Where one turn sends some rows of the set: a few examples, then the rows asked:
vobe: [  4 -14  -6  10   7  10  12  42 -16 -14  30  10]
boni: [-21 -26  15 -20   4  23  21   0  16 -28  -5  17]
lav: [ -1 -22  12 -16 -38  18  13  -4 -32   5   4  21]
Ves: [  6 -12  52 -10  30   4   4   7  -3   4  10  11]
Bapen: [ -3 -11 -15  18 -19  -3 -24  -7  13  22 -11   6]
med: [ 15  -1  -7   8   6  19  32  25 -14   3  22  35]
dumud: [ -2   5   8  -1 -13  36  15   0   5  29 -13  38]
Zoruf: [ 8 25  7 13 19 -3 27 35 -3 -3  9 29]
nor: [  3  -1  19 -10 -32  -3  -5 -32 -23  17  17   0]
vuduf: [-18  15  30  -9 -11  -7 -15  22 -16 -35  25  -8]
difer: [ 13  -3  33 -20  14  -8  -8 -26  -3  18 -11   2]
gep: [-17   1  11  25  -5 -24  -4 -15  29  -4   5   3]
rifi: [-22  -2  28  24 -10  19  -7  20   3   8  40  -2]
mebom: [ -1  15 -19   8  -1  18 -31 -13  20 -14  33   7]
Repu: [-23  19 -13  -4 -40  28 -16  21  -7  -9   2  10]
zila: [ 10  34  16  -1 -16  21 -24  17 -27  23  16  15]
zulun: [-17  28  29  -3  25  11 -11  25  25 -11  -7   7]
let: [  1  23 -13   9  -9  -6  15  44 -17  -6  -5  21]
pogof: [ 12  26  15 -17  -2  -1 -43  -7 -15  12   8 -10]
lugum: [ -4   6  28 -23  -2 -11 -11 -24  -6 -26  27 -11]
dafo: [  6 -13 -13  -3  22  13 -28  -9  29  -1  -7   8]
lese: [  5  20  14 -39   6  15   8  -2  -9 -20 -25  32]
vusip: [ 11  12  -1 -43  -9  13 -16 -29 -13 -14  -4  10]
Vanet: [ -6   8 -14   4 -15   6   9 -36  24 -13  10  27]
mimur: [  0 -13 -12  -6   7  -1  19  41 -10 -24  -9  16]

nor -> lugum
dafo -> Bapen
vobe -> mimur
Where do these go?
rifi -> boni
lese -> zila

Where one turn sends some rows of the set: a few examples, then the rows asked:
vule: [ -5 -10 -25  10 -29  15 -11  -3  28  14  -4  -2 -29  -5  14   5  -3  19]
Vufu: [ 23   4  16  13   1  38  18   5 -38  -6  11   9   3 -32 -14  -4  22   5]
diza: [-10 -10 -28  13 -30  13  -6 -15  18  12  -1 -12 -23   3  17   5 -14  20]
gunev: [-10   7  -4   3  16 -20 -29 -28   1 -12  21  -9  24  19  -5   1 -29  -8]
pag: [ 22  -2  10  -1  -3  37  21   9 -36 -17   5   0  -7 -27 -13 -14  16  24]
bidil: [ -4 -16  48 -13  23  -8  15  12  34  -4  15  22   2  -5  11  -5   8 -21]
Tad: [ -9  -7  39 -26  32 -13  22   8  15   5  21  18  -5  -6   8 -26  16 -17]
Gaf: [ 24   3  12  15  -5  34  30  15 -28  -7  10   0  -7 -32   8  -7  16  21]
Ladek: [-22  -6 -33  -2 -28  11  -2 -18  15  23  11 -12 -23  -3  11  -5  -1  15]
gobu: [-12  -9  43 -14  28 -19   5   3  25   9  11  33  -3  -6  -4 -17  18 -13]
Gupog: [ 24  -4  21  10   6  36  33   1 -30   4   6  -5  -4 -19   0 -13  23  19]
zera: [-15 -12 -20   8 -35   7   6 -20  15  26  -6   0 -30  -4   6   6   2   7]
Kirel: [ 33  11  18  17   3  23  28  11 -36 -10  14   5  -7 -20   5  -2  13  21]
vafan: [ -7  -6  43 -18  28 -16   9  13  23  -9  12  18  14 -21   2 -21  15 -19]
fila: [-16   2   1  -9   6 -13 -21 -24  -6 -35  21  -7  28   7 -13   4 -26 -17]
getar: [-11  11  -2   3  13 -21 -24 -21   7 -30  27   1  29   5   6   5 -29 -15]
Vasu: [ -3 -12  53 -10  35  -5  16  13  21  -5  17  21   5  -5   9 -18  11  -9]
Daviv: [-10  18  -2  15   7 -13 -24 -28  -1 -27  30  -2  32   9   4  13 -18  -8]
bup: [  1  11 -11   2   7 -16 -27 -28 -13 -23  18   6  21   5 -12  11 -27 -22]
vilum: [ -4  -9 -35   2 -37   7   4 -11  15  11  -4 -11 -18 -18   8   5 -11  16]

vafan -> Gupog
Kirel -> vule
Vasu -> Gaf
Where do these go?
fila -> Tad
zera -> bup

